Rotation paths and how fast each direction turns (degrees a step):
Each turn is a multiple of 5 degrees from 10 to 175, or 0.
Each row of a path follows its step; steps can be skipped.
Path 1:
step 0: [ -9.1   0.4   5.0   7.2 -20.7 -10.5 -27.7  -6.5 -15.1 -10.3  -0.3  -5.4
 -13.1 -22.9   9.8   5.7   4.9   2.7   5.5 -16.5  -2.3  -0.5  23.2 -16.8
 -12.0  13.5 -22.0   1.9 -14.1  15.9  14.2 -16.7  15.7  -1.9 -15.6  22.0
   4.3  36.4   8.7   2.8  -1.5   4.4   0.3  20.5 -16.7 -12.7 -15.0   0.2
  12.2  -4.5  -5.8  17.6   2.4 -17.3 -11.2  -8.7  -3.1   6.8   0.5 -29.0
 -18.6   0.2  -0.9 -34.9  -9.9   9.6   6.9]
step 2: [ 17.2 -18.4  -0.3  -7.9  17.7  -5.3 -14.2   5.8 -10.0   1.7 -12.2 -19.0
 -14.7  -2.9 -16.2  -9.5 -15.5  -7.2   5.8  20.0   6.4 -19.4  10.1 -16.7
 -12.5   1.8 -26.3 -10.2  -1.8 -24.5  20.0   7.7  -5.1   1.9  -5.3  24.4
  -6.0  22.1   8.8   5.4   0.7  -1.8  11.1  -4.8  12.4  19.8   9.8  -9.5
   8.0 -19.9   1.7  -1.0 -19.8  19.4  -8.8 -30.0  11.5  23.6  -7.3   5.0
  20.0   7.8  -6.2 -29.3 -16.6  -0.9  -8.7]
step 5: [  1.4 -15.7   0.4  12.0  12.0 -25.3 -11.7  11.3 -13.3   3.8 -25.7 -23.3
  -1.6 -38.0  13.5   4.3   9.5   4.9  19.8   9.9  16.7  19.8  -1.1  -3.7
 -17.9   6.6  -0.6   3.1   1.7 -12.9  10.6 -11.6  -6.3  10.5  -2.1  36.6
   4.4  16.0  18.8   6.1 -18.2   1.3   1.1   3.0  -3.8  20.5 -12.2  -3.3
 -14.6 -13.7  16.4  17.6 -14.7  29.3   4.5 -13.8  -6.5   6.0 -19.5  -9.0
 -12.9   5.9  -5.4  -6.5 -10.9   0.5   7.0]
step 6: [ 15.6 -17.7  -6.2 -23.0   3.0  -6.3 -18.2  -6.9  -3.3  -5.5 -21.0  -1.0
  -2.8  -6.4   8.9  -0.2   2.3   5.2   5.6  -2.4  14.5  17.7  -2.9 -26.5
 -14.9 -12.9  -2.6  12.3 -22.5   0.3  31.7 -11.0   7.7 -15.1  12.2  -8.2
  -6.2  -3.0  -7.5 -13.4  -4.9 -11.4 -28.1  21.9  14.7  -9.6  -0.6 -27.3
  -0.4  -3.9 -25.4  42.3  -9.4   6.7   2.8  -3.3 -15.8   4.5   6.0   3.0
 -16.0  -6.5  -7.2 -21.3   1.7 -14.3  -6.1]
step 10: [-15.7   2.0  -7.7 -29.5  -6.0  -5.6   0.7 -16.8 -15.9   7.1  -7.0  -8.5
   6.0   3.1  -5.8  13.7 -24.6  12.3  13.1  -9.9  13.3   2.3  22.3  12.0
 -24.5   5.0   9.1   0.8  -6.1  -8.8   7.5 -19.4   5.7  30.4   6.2  -0.3
 -13.4  -0.1  37.1  -5.6 -11.5  -2.9   2.5  -1.1   3.8  21.2   3.2  -4.2
 -29.4 -30.3  -2.8   6.3  13.7   8.7 -10.4 -20.3 -13.2   9.8   4.1  -7.1
   2.4  23.5 -17.4  -6.2  -8.5 -11.0  -3.0]
step 11: [ -8.6   4.4 -13.4  -6.0  -6.7   1.5  -6.2   6.0  -4.6   6.1 -16.9  -3.0
  24.8   0.9   0.7  -7.7   3.1  11.6   3.3  -8.3  22.8  16.6  30.0 -10.6
   2.1  16.0  18.6  13.4  -9.6   5.6  19.1 -22.9   5.4 -19.0  21.2  22.4
  13.5   1.3  16.8   6.3  -5.0 -11.0 -17.9  13.9 -14.6  -9.2   7.7  10.9
  11.1  -8.0  -4.4  -1.2 -11.6  31.6  10.7 -27.5 -15.0  21.3  -5.6   9.2
  -7.0   0.3  13.0  -0.2  23.7 -22.7 -22.4]
step 14: [ 16.6  14.7 -17.5 -11.2   4.1   0.0   0.6  -0.6   1.3  -6.8  -1.3  -6.5
  -5.5   4.2   6.1 -22.5   3.8  -5.2 -16.9   8.5  28.0  -3.1  24.8   1.7
  -1.5   1.9  15.3  -5.3   6.7  13.0  27.6 -12.0   8.7 -13.7  10.4   2.6
   5.3  10.1  -7.0  18.4 -13.1   3.0  -7.1  35.6  -5.1  -5.3  10.0  -7.9
  20.2 -19.0   8.2  -8.5  -4.0  -9.6  15.4 -24.2 -10.0  25.6   6.5 -11.8
   7.4  12.1 -36.5 -12.0   5.5 -21.5 -12.6]
step 15: [  4.2  -7.9  -9.0 -17.4  26.7   7.0 -15.9  -4.0  -6.0   2.5  -6.3  -5.5
  15.6   2.7  -2.2  -8.0 -12.0 -13.4  -7.3  -3.8  -9.6 -18.1  18.9  19.8
   3.6  15.3  -1.2   6.5 -19.8  14.6  11.9   4.6  11.2  30.4  -5.0  -4.2
   1.4  39.5  25.4   7.9  -4.9  -1.7  -4.3   1.7  16.8   5.0  -3.4 -12.1
  12.8 -16.8  10.4   2.3   1.6  10.7   0.3  -9.3  -6.8  30.6   0.9  20.7
  15.3  -9.5   6.8  -3.5 -36.8 -19.8  -9.3]
step 16: [ -5.6   4.7 -13.8  -6.1  -9.6  -8.9 -30.0   0.9 -32.6   5.9  -8.5  19.5
   8.0  14.1  12.0  -0.7 -19.8 -27.4   9.5 -12.0  23.9   8.0  26.8   2.6
   9.2  19.7  -4.5  -2.5   3.5   6.4  -5.8 -19.0   8.3   2.5  21.5  10.7
   7.4   1.5  25.6   4.9   9.8  -4.0  13.6   9.5  10.6   6.4  -5.3   6.7
  16.9  -8.5 -13.0  -0.1   1.7  13.6 -17.7 -14.1  10.1   4.6   5.9 -10.2
 -13.0 -28.0  -4.1 -35.3   2.9  -1.4  15.1]
step 17: [  4.5  10.2 -34.6  -3.6 -18.0  -5.3 -21.2  -3.9  -9.4   2.1   3.1 -25.5
  13.0 -11.5   9.7 -23.2  30.5 -22.1  -1.5  11.6   2.2 -17.7  -5.0  11.8
  -0.8  -0.5  21.0   7.0  -2.8  -0.9   8.9  -3.2  25.0  -2.2   5.0  17.7
   9.6  12.0  -1.3  15.9  -3.9  -3.3  22.9  38.4  -6.8 -10.0   8.2   5.3
  20.2  -1.6   1.6   9.7  -3.6   6.4   6.5  -9.3  -9.2   1.9 -27.4  12.8
  -8.4  10.1 -12.0 -19.8  -2.3  -5.9  13.7]
step 19: [ -2.9   6.9  15.3 -16.6  -2.4 -17.3 -24.8  -3.2 -10.1  -0.6   7.5   8.4
  -5.7  -5.4  14.8  -2.2  -5.1  -8.8 -13.6   3.3  19.1   5.4  16.7  -8.4
  12.1  16.1  -7.7  15.0 -11.1  -4.2  24.3 -14.3  11.1  -5.4  11.0  -9.2
   8.4  -8.5  -2.8  16.2 -21.6  -9.4 -10.5  -5.5  26.2  15.0 -21.3 -11.6
  28.3  -9.7  -6.7  16.0 -26.2  20.2  13.3 -10.0  10.7   3.5  -1.9  11.6
   1.8  -8.4 -28.1 -30.6  16.4   6.1  11.0]
Directions:
[-2.0  3.5  1.4  4.0  6.5  4.3  0.4 -3.0 -3.7  0.5  1.6 -0.2 -5.5  5.9
 -5.3 -3.6  1.4 -1.6  3.7  2.7  0.4 -0.7 -1.2  3.6 -4.3  3.5 -2.1 -2.6
 -2.0 -6.5 -5.6 -2.6 -5.3  1.9  7.9 -7.0  2.5  6.5 -0.3  0.8  7.8  1.3
  2.7  1.0  0.7  0.7  0.7 -0.6  6.5 -2.5 -0.5  0.8  1.7 -0.5 -4.4 -0.1
 -3.4  1.5 -0.2 -0.5 -0.5  3.1  0.3  0.1  1.0 -3.9 -0.9]  55
[ 3.1  0.9  8.6 -1.1  4.2 -0.2  4.0 -2.3  3.5 -0.1  4.9 -4.3 -4.6 -1.9
 -1.4 -3.8 -1.0 -0.6  0.2 -1.6  4.0  4.8  0.8 -1.6  0.2  4.9  4.5  7.8
 -1.0  3.0 -0.8 -1.8  0.0  1.9 -4.3 -4.0  2.2  1.4  0.9 -2.0 -3.4 -3.0
 -3.1  0.2  1.3  4.6 -4.9  0.7 -3.2 -7.1 -1.5  2.6 -2.9 -3.3  2.3 -1.4
 -3.7  2.9 -3.1 -6.6 -1.7 -1.7 -6.1  3.2 -4.6  1.8 -2.3]  80
[ 1.9  1.0 -6.6 -0.8 -3.3  1.5  1.3 -0.5 -2.9  3.9  2.0 -1.1 -0.2 -5.8
 -2.2  2.8  0.7  0.9  1.9  1.3  2.2  7.9 -4.5 -2.2 -2.5  5.1  1.2 -1.1
  1.0  5.1  1.9  2.6  3.8 -1.8 -0.6 -0.3 -4.2  4.3 -0.3 -2.0  5.0  5.2
  0.7 -2.1 -4.5  4.1 -2.0 -4.8  1.5  4.5  3.8 -5.0 -3.1 -3.4 -2.5  6.3
 -0.8 -1.5 -5.3 -1.6 -0.2  4.4 -7.0  0.1 -0.1 -4.3  5.4]  85
[ 0.8  4.0  3.0  6.0  0.5  8.1 -0.8 -0.2  1.0 -3.4 -4.5  1.2 -5.1 -2.3
 -0.2 -1.0 -0.7 -0.8  2.3 -3.1 -5.1  4.7 -1.1 -1.5  0.7 -1.0  0.9 -0.6
  5.1  6.4  2.5 -0.2  2.6 -0.3  3.2  2.6  2.3  1.2  1.3  0.4 -8.0 -3.4
 -0.2  5.9 -1.3 -0.6  5.0 -2.7  5.8  2.3 -1.6  2.1 -3.1 -3.4  1.1 -2.0
 -8.7 -5.2 -2.4  2.9  2.7  1.8  0.8 -3.9  5.6  2.6 -0.9]  130
[ 1.5 -4.7 -1.2  0.2  1.6 -1.8 -1.4  2.2  1.4 -3.2 -4.5 -1.3  4.4  0.4
 -1.0  1.5  4.4  1.1  3.0 -0.6  0.2 -0.9  1.4  2.3 -3.6 -3.0  3.3 -1.0
  1.4  8.2 -5.1 -5.2 -0.8  4.7  3.6  3.4  2.6 -3.2  5.2 -0.8  6.6 -0.1
  2.9 -5.3 -4.1  0.6 -9.7  0.0  2.2 -3.1 -4.4  0.1 -1.7 -4.7  7.5  0.2
 -4.1 -2.7  5.3  1.3  1.7  1.3  0.3 -3.2 -2.5 -2.2  0.7]  65
[ 1.6  1.5  2.0  2.8 -1.5  2.9 -0.8 -1.0  0.5  5.0  0.4 -1.4 -0.6  4.7
 -3.9 -1.0 -2.5 -1.9 -6.0 -3.8  2.0  4.9  1.3 -8.9  7.4  2.1  2.6  2.2
  1.0  0.7 -3.7  1.3  0.9  2.3 -0.3  0.0 -2.1  5.9 -4.0 -1.5  0.1  0.1
  5.5 -3.2 -4.1  1.7 -1.6  0.3 -1.5  1.8 -6.1 -2.5  5.4  4.9  4.5 -2.2
  0.8  1.0  2.1  7.2 -4.8 -0.6  6.0 -4.9 -2.1 -2.4  3.4]  85
